rotation ticks, each row followed by its count of ticks
The counts run from 0 to 358.
[177 125 112 105 137 154 150 102 107 146 127  96 116 156 172 135 125 141
  94 122 103 105 142 172 149  99 126 145 121 121 162  96 127 131 147 113
  92 142 150 103 108  95 120 124 142 160 133 125 124 129 157 218 120 105
 133 112 126 122 117 121 100 108 129 148  77 125 106 100 142 121 137 125
 106 129 132 167 139 133  87] : 81
[169 118 123 101 155 150 130  92 113 144 126  76  97 143 163 123 148 147
  93 135 106 141 127 158 152  96 116 146 117 106 171  93 124 129 151 143
 104 128 158 114 121 103 124 114 128 154 164 119 122 136 124 213 108 110
 129  95 131 115 147 108 105 105 156 114  82 125 125  94 139 108 155 107
  99 125 127 142 134 110 100] : 157
[173 141 115  99 144 143 142 101 104 153 108  89 114 157 160 131 108 143
 100 112 125 110 134 165 136 123 131 171 138 108 156  81 125 119 150 127
 107 138 156 128 106 110 110 127 129 162 116 128 154 126 163 216 121  88
 140 110 117 118 136  96 108  94 141 154  83 124 107 102 126 125 139 138
 100 127 114 144 124 126  80] : 184
[176 128 139 123 153 113 149 108 112 148 116  64 127 147 127 114 109 157
 102 131 151 111 134 177 117 126 146 149 134 119 135  76 122 104 148 126
 110 154 145 128 116 112 134 122 153 148 140 139 147 137 155 216 118 111
 133  85 126 113 150 101 104 104 151 158  87 133  86  99 125 134 132 110
 101 120 113 141 114 123  86] : 176
[176 128 135 124 147 133 160  95  96 145 129  68 142 163 135 120 126 147
  84 120 132 104 153 169 120 102 136 132 107 130 136  79  95 120 128 109
  94 155 152 108  94  97 137 124 155 143 129 135 114 142 149 200 120 114
 130 108 124 107 140 111  87  98 142 156  91 129  94 104 136 116 131 101
 101 128 119 154 129 143 107] : 242
[184 120 128 114 157 129 152 112 104 136 132  78 113 158 172 108 136 149
  80 131 101 123 133 180 149  89 119 147  88 130 151 101 133 122 146 134
  99 137 130  88 126 114 125 121 135 173 157 121 117 142 150 177 115 102
 139  92 130 128 142  98  91 108 149 124  92 140 120  93 148 128 140 121
  96 125 143 150 132 127  94] : 314
[158 124 119 105 142 142 139  88 100 148 125  81 122 153 158 123 135 151
  96 127 109  99 153 154 136  90 122 135 104 125 155  97 103 138 129 115
  95 145 168 111  95 109 141 108 152 137 136 115 107 130 145 204  99 118
 126 103 123  99 117 107  83 122 148 155  82 133 101 107 142 100 147 108
 121 144 112 147 143 113  89] : 90
[177 149 120 105 153 148 120 100 106 143 129  86 128 160 149 143 107 152
 105 124 124 124 138 157 144 111 125 163 135 101 140 106 125 139 149 120
 112 141 164 127 113  98 123 129 144 154 138 125 136 128 153 236 125 104
 122 102 127 107 137 110 122  94 149 151  76 126  95 102 138 118 139 103
 123 120 106 145 143 121  89] : 15
[162 119 140 120 163 122 126  96  96 131 129  52 110 147 142 104 142 159
  98 129 136 114 143 165 120 109 127 127  98 110 160  89 115 121 140 132
 100 143 148 121 114 109 141 117 141 139 166 123 114 145 131 195 109 110
 141  83 125 107 160  99  84 119 162 124  91 119 121  97 139 103 147  97
 106 126 118 138 139 109 105] : 320
[185 126 113 107 155 123 141 123 117 148 123  86 110 147 161 116 117 143
  99 130 102 143 132 172 152 105 142 178 128 122 146 110 129 111 152 130
 111 134 149 112 138 134 121 104 137 163 134 105 133 131 160 200 102  98
 120  85 132 129 137  84 105 115 163 133  82 152 101 113 147 131 153 110
 106 120 125 120 125 115  72] : 108
[166 112 139 124 159 120 132 100  97 129 125  53 104 142 143  99 144 153
  87 127 136 106 141 170 117 110 136 128 105 120 162  87 115 121 136 130
  97 140 145 117 114 113 144 118 143 142 168 122 119 144 132 188 101 112
 140  84 130 114 163  98  81 127 159 125  88 125 121  95 137 107 146 100
 103 128 120 141 132 109 101] : 319
[170 134 120  90 170 141 125 103 101 154 124  82 116 163 177 120 130 150
  94 122  95 135 135 156 156  95 110 161  97 113 161  95 112 128 140 138
 111 141 143 104 125 128 107 112 111 155 137 115 134 128 146 182 104  88
 143  98 117 117 142  81  95  97 156 145 100 147 123 103 149 116 147 119
 109 134 131 121 144 113  94] : 42
[170 134 128 103 159 119 138 111 107 156 110  80 130 160 165 108 117 157
  91 125 114  97 136 174 141 103 121 150 101 141 145  84 118 125 138 131
 111 155 134  99 117 131 122 118 131 161 138 132 154 130 162 175 101 107
 139  90 119 123 139  92  86  97 135 174 100 160  94  97 146 140 133 133
 108 137 130 143 123 115  79] : 33
[175 126 130 120 153 125 137 106 104 145 135  70 117 152 132 117 125 154
 113 125 139 121 152 165 125 116 154 142 125 108 147  94 108 111 145  93
 102 159 154 121 120 101 140 116 155 131 142 127 105 139 148 220 119 109
 132  92 131 104 132 108  95 127 171 144  80 116 101 116 132 112 143  78
 117 121 116 131 146 121  88] : 333
[173 127 113 108 145 124 136 122  90 156 106  93 109 140 168  92 124 135
  76 127 115  97 135 166 131 101 132 154 111 155 145  88 116 129 142 119
 108 149 147 104 118 133 130 114 124 167 132 123 147 134 160 177  82 102
 123  97 124 140 151  89  77 124 149 148  85 155 108 109 144 139 145 133
 112 134 127 147 135 118  79] : 200
[186 135 122 106 153 154 121 103  86 148 136  83 136 162 157 141 122 131
  88 111  96 116 147 157 132  96 123 151 114 123 154  93  88 142 129 116
  94 146 155 101 100 106 114 118 123 149 116 121 136 126 150 201 113  96
 118 125 127 116 144 103  96  95 141 156  86 138 112 107 153 117 135  98
 121 133 134 137 146 140 114] : 297
[162 139 108 101 147 141 139 105 105 138 125  89 111 156 175 120 129 156
  91 125 106 125 144 160 159  92 112 164 104 111 149 118 131 132 148 123
 112 137 157 114 120 118 130 116 139 169 147 104 113 135 153 199 108 101
 135  90 119 109 121  85 100 115 161 132  79 132 114 102 144 110 153 119
 111 128 113 144 149 113  76] : 260
[176 139 117 109 143 141 136 101  98 140 131  83 123 156 152 144 109 141
 109 110 121 110 152 162 126 121 144 160 138 104 154  99 110 124 138 110
  96 139 164 131 100 107 127 117 145 140 106 117 132 126 162 225 123  97
 125 109 121 103 127  96 100 110 153 158  76 118 101 112 138 107 137 106
 119 130 111 135 138 132  89] : 181
[179 111 125 114 151 122 155 118 118 148 124  81  85 140 161 109 133 144
 105 129 123 127 126 177 137 118 146 153 131 113 169  91 140  99 165 126
 104 141 139 115 135 108 125 115 136 156 154 124 126 136 147 211 114  99
 141  86 129 134 141 107  98 128 157 118  79 122 121 103 129 129 150 119
  92 118 136 144 124 118  76] : 327
[196 129 121 108 151 132 138 128 104 160 123  91 124 149 157 126 109 125
 101 125 109 118 131 173 136 112 148 166 135 138 151  79 108 121 147 112
 103 156 141  98 125 116 109 116 126 155 119 133 160 126 163 205 108  93
 116 111 135 143 149 112  98 107 140 160  88 150  95 115 146 152 131 108
 114 124 147 133 129 140  90] : 289
[193 141 116 108 157 137 114 121  97 136 134  79 112 151 158 138 107 135
 106 112 110 128 139 165 134 123 148 178 138 103 160 109 114 125 141 122
 102 131 152 125 123 116 117 114 127 150 115 106 144 126 159 215 118  85
 120 104 128 122 151  88 106 114 165 141  75 128 115 113 148 120 144  95
 124 123 125 116 144 129  93] : 118
[176 119 135 118 165 112 129 116  94 151 113  62 109 140 147  89 135 145
  85 128 127 119 136 166 117 107 141 144 109 138 154  75 100 115 139 132
 104 149 144 111 123 133 132 107 123 144 152 127 140 143 135 176  88 102
 129  87 128 127 174  86  73 120 164 133  94 152 121 111 140 127 146 104
 108 130 129 117 129 112  99] : 48
[175 140 129  96 165 143 100 106  97 157 123  77 119 153 143 139 115 144
 113 118 125 127 136 152 135 125 132 159 138 101 159  84 102 130 145 118
 109 153 157 127 115 111 114 118 120 137 131 134 155 127 143 224 113  89
 131 105 127 114 156 105 111  97 156 158  84 131 110 109 143 123 141  97
 130 126 120 118 146 115  99] : 284
[186 126 118 103 145 156 133 106  90 147 124  91 120 152 172 135 124 124
  82 114  90 116 134 163 136  98 126 158 124 129 165  87 104 138 133 132
  93 131 151 100 103 106 108 119 117 160 117 123 149 123 151 200 106  92
 116 125 128 130 148 103  96  98 131 141  84 139 119 103 150 123 140 122
 105 132 141 146 136 137 106] : 299
[178 133 118 105 149 142 146 110 116 155 121  90 111 150 147 118 127 150
  97 138 134 148 122 163 156 111 130 165 138 107 142  91 132 113 170 121
 114 144 156 116 136 102 121 121 135 168 155 131 132 142 146 222 116 106
 132  91 129 127 145 106 120 101 159 121  80 130 103 102 129 138 147 114
  98 112 118 146 134 116  79] : 5
[146 135 121 106 147 137 128  88  91 136 116  71 115 152 155 109 133 164
  83 125 131 109 146 155 130 101 114 142 101 114 146  99 117 136 131 130
 108 135 167 132 100 115 145 122 141 154 149 116 117 142 139 195 102 113
 133  89 116  97 144  88  90 112 160 136  81 121 118  97 136  98 150 117
 112 135  95 147 145 106  92] : 257
[189 131 133 113 159 152 132  99 104 142 144  74 130 164 146 148 124 142
 106 117 110 130 145 169 137 106 134 147 124 100 161  90 105 126 141 114
  91 147 147 108 111  90 111 118 138 140 129 129 121 131 147 224 135  96
 131 119 132 109 135 117 108  93 145 146  85 120 107 105 143 116 134  92
 108 124 136 137 139 140 108] : 233
[177 139 136 118 171 114 116 113 100 139 125  59 133 155 129 114 110 155
 100 126 139 129 140 163 123 123 143 157 119 114 135  97 106 122 136 120
 114 152 149 128 121 126 136 113 138 139 142 120 138 137 150 199 111 101
 125  83 129 109 166  82 100 105 172 151  92 145  97 106 142 125 143  83
 122 120 109 110 135 114  99] : 114
[179 149 125  99 161 155 111 104  87 149 125  85 120 167 165 134 116 140
  92 110 118 106 137 158 135 120 122 158 120 106 162  82 109 139 143 120
 103 151 145 114 109 101 107 136 111 157 126 134 153 136 153 205 127  82
 141 121 118 122 156 102 106  90 143 153  91 120 124  99 145 125 133 115
 117 130 129 143 153 134 104] : 131
[179 121 135 125 151 127 137 104  87 134 129  64 136 155 151 110 134 142
  73 125 110  99 149 169 120  90 130 129  88 147 141  91  95 138 121 120
  91 147 147  93 101 113 138 116 140 152 139 126 122 140 146 177 102 112
 117 106 131 116 156  98  76 110 145 146  90 144 108 102 153 119 132 100
 109 134 130 147 136 136 115] : 306
[195 142 135 119 166 115 130 129 101 148 121  73 128 158 145 114 102 146
  95 126 136 112 129 178 127 126 146 163 125 125 136  84 122 116 150 115
 113 160 130 109 128 118 114 130 128 162 136 136 161 133 164 196 123  87
 133  96 129 136 167  96 104  96 150 156  95 143  96 101 140 151 127 112
 110 118 133 135 130 131  90] : 123
[171 146 116 102 145 138 148 106 104 156 110  92 122 158 162 126 108 149
  96 119 127 111 127 167 141 121 128 170 131 115 146  79 128 114 151 126
 112 147 148 124 113 114 111 128 129 167 121 132 157 130 165 207 122  91
 143 104 116 124 138  96 110  89 138 162  87 133 100 104 126 135 135 141
 100 126 117 149 125 126  76] : 185
[186 131 127 115 165 111 127 131 112 156 125  78 124 150 140 108 108 147
 112 135 132 121 134 174 137 120 150 157 127 127 135  93 116 111 152 105
 115 170 135 104 140 125 128 112 142 147 145 130 146 134 161 206 102 102
 128  82 134 134 145 100  97 120 164 161  91 153  88 113 144 148 137  94
 123 120 132 124 135 113  78] : 278
